In the rows, zero is written as 128.
D: several groups of rows, each row roughly a mix of its group's hidden directions; some rows fit no group
D (99 x 19)
[[ 86 123  88 147 173 135 110 169 124 112 156 139 123 124  54 175 164  91
  119]
 [177 179 122 146 165 150 133 168 118  85 134 105 127 119 204  82 126 136
  142]
 [125 156 180 129  91  84  94 136 179 129 110 110 138 117 149 203  96 157
  114]
 [109 136  87 177 192 135 179 162 109  76 144 155 142  97  90 110 119 139
  121]
 [123 107 142  65 129 115  48 136  88 153 147  90 143 151 126 104 136 182
  114]
 [137 154 135 159 114 145 134  88 164 127 121 100 157  57 131 205  99 102
  116]
 [129 161  86 103 114 153  89 136 112 170 159 132 127 149 113  52 131  64
  127]
 [178 174 158 136 121 161 100 169 117  67 139 110 130 146 195 135 127  93
  138]
 [ 87  84 129  78  92 120  92  89 124 171 132  95 155 132  66 152 132 163
  117]
 [179 143 113 138 158 163 214 125 105 107 124 101 135 123 179  93 142 158
  139]
 [140  97  99 107 121 160 211 107 100 151 125 135 111 178 112  83 173 120
  144]
 [138  85 117 108 105 154 221  69 121 157 109 106 134 142 112 133 157 152
  139]
 [ 97  77  84  90 148 154 102 117  87 137 144 106 133 143  86  64 165 149
  145]
 [134 145 180 132  79  89 143 119 186 137  96 120 126 131 150 209 109 148
  122]
 [142 148 127 162 179 121 110 120 153 144 126 105 123  54 148 211 134 118
  110]
 [132 161 124 152 139 141  37 144 139 111 141 142 116  96 159 105 110  56
  137]
 [ 74  87 107 131 154  84 156 144 135 153 123 172 101 151  56 147 156 152
  120]
 [140 102  79 132 166 176 183 113  80 125 140 141 120 134 117  58 160 107
  143]
 [132 154 108 163 185 142  62 162 112  84 149 140 125  84 155  86 113  98
  133]
 [136 139 165 149 134 136  71 145  93  54 148 140 168  95 137 137  69 128
  108]
 [102 131 167 121  44 112 107 126 156 125 123 163 134 167  90 166  97  81
  122]
 [104 137 163 170 137  73 111 149 162 107 117 174 122 100 113 200  90 130
  104]
 [100  97 103  70 113 128 111 103 116 198 140  89 138 148  69 138 163 151
  116]
 [139  99 127  80 109 144 138 134  72 139 141 144 120 204 121  54 150 129
  134]
 [115 128 140 199 169 101 133 141 152  86 113 188 106  80 133 167 103 104
  126]
 [112 115  86 102 129 149 103 116  85 174 159 154 128 146  76  68 138  73
  117]
 [107 107 111 130 119 139 111 102  98 163 150 187 125 126  65 122 117  47
  106]
 [133 170 124 133 160 127  49 146 106 123 163 113 167  71 132 120  81 127
   94]
 [141 118 138 189 177 135 150 145 109  51 121 181 112 101 160 106 109 116
  141]
 [139 219 105 139 116 136  91 163 175 130 141  88 145 102 159 112 106  97
  132]
 [ 81 113 128 168 122  86 133 112 191 148 101 172  99 102  93 182 123 102
  132]
 [162 171 163 150  86 111 173 134 165 143 112 164 106 152 161 175 112  73
  118]
 [ 71  90 138 129  82 106 101 123 171 132 109 164  97 161  78 160 144  89
  150]
 [ 91  95 122 138 122 123 132 123 102  78 127 168 150 127  98  41  83 160
  141]
 [ 99 141 124 195 158  89 132 135 164 111 116 190 116  73 112 146  87 106
  119]
 [144 119 166 120  58 122 172 109 168 128  87 138  97 182 172 127 138 120
  163]
 [159 140 160 144  99 126 193  81 158 138 103 110 146  95 153 199 105 143
  115]
 [135 196 126 153 138 100  99 180 133 140 152 182 119 130 127 119  91  66
   97]
 [100 127 122 121 101 108 130 126 111 121 133 165 157 137 100  30  67 157
  123]
 [109  72 116 124 193 103 147 151  82 119 130 162 103 151 105  96 159 184
  126]
 [142 145 119 158 140 163  76  88 127 123 140 123 147  47 146 134  95  67
  123]
 [ 99  82 138  93  84 110 168  89 134 172 114 125 135 159  69 170 142 161
  118]
 [ 98 133 128 130 107 100 108 103 194 180 111 106 121  96 103 209 135 120
  122]
 [130 123 128 164 177 118 114 109 158 142 117 116 112  58 139 217 144 119
  119]
 [ 87 114 111 121 130 132  25 123 118 139 152 146 129 108  85 110 119  75
  124]
 [141 107 181 148 132  93 167 145 149  81  91 140 103 146 174 173 133 185
  142]
 [120 100 126 121 123  97 169 139 140 165 108 182  66 195 124 108 171 111
  144]
 [146 210 117 122 131 143  85 175 127 118 165  78 173 108 134 141 103 119
  101]
 [ 95  99 127  77 122 120  75 123 121 136 132  65 156 130 104 122 138 209
  130]
 [146 192 130 137  84 158  86 117 153 128 143 103 160  93 145 138  85  62
  121]
 [108 140 172 126 113  75  96 145 162 121 117 110 148 112 124 200  96 190
  106]
 [123  89 128  65 120 149  59 101  92 166 145  75 142 140 109 134 161 146
  122]
 [136 127  97 165 164 155 131 143 118 101 130 174  86 130 150  69 150  58
  158]
 [106  77 114  78 117 139 150  95 106 152 127  78 151 145  86 124 159 198
  132]
 [ 58  96 103 150 152  79 106 133 150 145 121 185 106 112  67 106 119 133
  129]
 [143 216 134 148  90 131 142 181 177  95 133 111 145 143 149 148 103  99
  130]
 [ 95 145 111 182 142 130 161 138 174  66 116 109 156  72 105 166 107 153
  141]
 [130 132 174 147  66 131 125  93 155 116 116 149 143 114 120 203  88  77
  118]
 [142 131 102 165 207 132 113 148  84 119 151 182 107  96 136  88 125  88
  114]
 [ 96 115 137  91  80 110  95 108 122 184 144 141 146 148  55 165 114 106
   94]
 [ 96  96 124 170 184  82 165 145 139 123 115 182  96 113  92 177 141 146
  116]
 [124 101  94 131 213 137 133 131  81 116 144 105 143  83 116 106 144 191
  118]
 [140 128 148 165 172 130 126 125 121  72 125 106 158  58 149 180  99 173
  115]
 [131 171 154 157  83 134  97 118 160 111 132 142 150  95 127 180  76  61
  114]
 [153  93 136 177 200 135 148 126 101  92 118 174  86  99 164 148 151 106
  136]
 [115  85 121 101 148 106 143 156  96 136 125 160  91 197 120  68 168 163
  141]
 [155 109 127  95 132 180 141 115  93  92 132  50 160 131 155 119 155 182
  146]
 [ 72 132 112 104  89  94  96 107 165 184 130 117 154 113  61 132 100 146
  111]
 [164 135 124 111 110 134 177 116 157 170 100 111  83 169 188 103 176 121
  161]
 [119 120 145 107  98 136  65 140 152 138 129 111 101 162 119 200 175  72
  139]
 [ 97 102 123  96  80 123 141 138 114 134 130 166 118 206  83  65 135 118
  142]
 [116  99 143  89  90 107 188 109 130 164 115 109 143 170  88 165 141 190
  114]
 [164 107 114 126 194 149 128 136  63 116 140 139 109 127 172  55 149 142
  133]
 [106  93 151  96  76 143 122  83 119 119 127  84 180 120  83 176 110 168
  118]
 [138 178 152 146 112 136  57 175 147  83 144 130 127 130 153 161 111  67
  128]
 [121 109 115  87  95 119 153 130 135 179 117 141  89 207 120  81 174 120
  149]
 [163 177 131 185 182 125 140 150 133  95 131 143 131  67 176 145  95 117
  113]
 [188 144 135 126 151 168 111 124  87 103 137 106 132 115 209  70 123 122
  139]
 [172 172 127 124 149 149 130 124 115 118 139  63 174  78 177 125 102 174
  113]
 [135 140 137  57  65 136  94 120 128 175 137  69 148 176 128 119 140 146
  125]
 [155  96 140 125 176 117 160 149 100 105 110 133  92 158 185  90 163 188
  148]
 [156 167 116 144 176 147  90 169 116  80 140 100 132 102 191  77 123 141
  143]
 [107 138 123  87  57 137 142 145 126 114 134 116 156 196  99  62 114 145
  143]
 [116 166  93 117 103 145  81 135 124 166 160 147 134 136  92  83 114  45
  117]
 [136 108 119 155 146 123 244 121 113 128 118 179 113 146 102 141 139 127
  118]
 [108 106  86 147 207 107 174 133 135 148 120 117 112  92 106 147 167 185
  126]
 [115 146 164 120 119  88  86 136 144 128 132 101 167  96 115 194  85 184
   92]
 [149 137 161  88  60 120 167 103 156 167 108  83 142 163 144 171 131 162
  124]
 [109 111 127 116  74 144  79  83 151 171 124 145 108 135 106 135 135  42
  141]
 [ 87  84 133 120  88 116 128 126 157 138 110 163  85 185  86 156 169  89
  153]
 [138 167 112 126 151 159  69 143  99  95 161  83 180  81 139  95  94 138
  115]
 [156 185 119 159 182 110 116 136 125 150 145 129 147  54 154 139  85 131
   87]
 [153 156 114  91  74 151 145 109 160 183 116  87 113 169 163  92 158 101
  154]
 [105  77 139 128 105 107 207  91 148 147  97 144 118 146  88 177 144 161
  130]
 [148 117 146 106 103 174 120 115 134  83 118  44 149 132 163 165 159 158
  159]
 [164 159 161 153 100 109 202 140 167 125 100 154  99 158 175 166 127 110
  133]
 [105 206  97 145 127 119  91 166 181 128 144  89 159  86 110 145 101 121
  118]
 [127  90 136 172 167 121 146 137 121 103 114 202  68 139 135 147 158  77
  142]
 [ 99  92 123 127  99  91 195  97 153 175  98 178  99 159  98 101 130 139
  137]]
one row of each group, then the others: which group is each in?
[159 178 136 149 113 162 106 104 150 112 133  84 166  62 164 162  90  99
 121] => X
[124  97 108 144 154 119 208 137 112 138 120 192  85 171 105 105 163 111
 134] => M
[163 154 125 102 143 154 123 130 108 115 138  49 169 106 173 103 123 194
 127] => R

[114 122  82 151 223 122 118 157  88 124 154 150 124  89 103  93 136 144
 111] => X
[ 78  58 104 106 115 132 137  87 113 162 126 149 121 145  49 124 156 121
 133] => R
[120 118  87 143 165 150 121 153  95 114 146 178  96 149 115  58 153  70
 144] => R
[120 104  95 113 123 148 168 109  84 168 150 172 123 163  65 100 145  76
 112] => R
[134 191 133  83  64 128  86 157 135 153 152  98 160 169 125 100 100 114
 113] => M
[140 166 151 114  69 139  71 150 123 113 144 151 135 166 144  87  93  64
 129] => X
[ 85 121 114 172 148  76 146 118 161 155 114 198 111  89  86 131  94 117
 113] => M
[117 118 125 197 180 123 129 116 136  88 121 175 121  54 126 156 101 101
 124] => R
[119 155 137 150 116 121  57 126 138 141 146 168 128  97 111 154  90  44
 105] => R
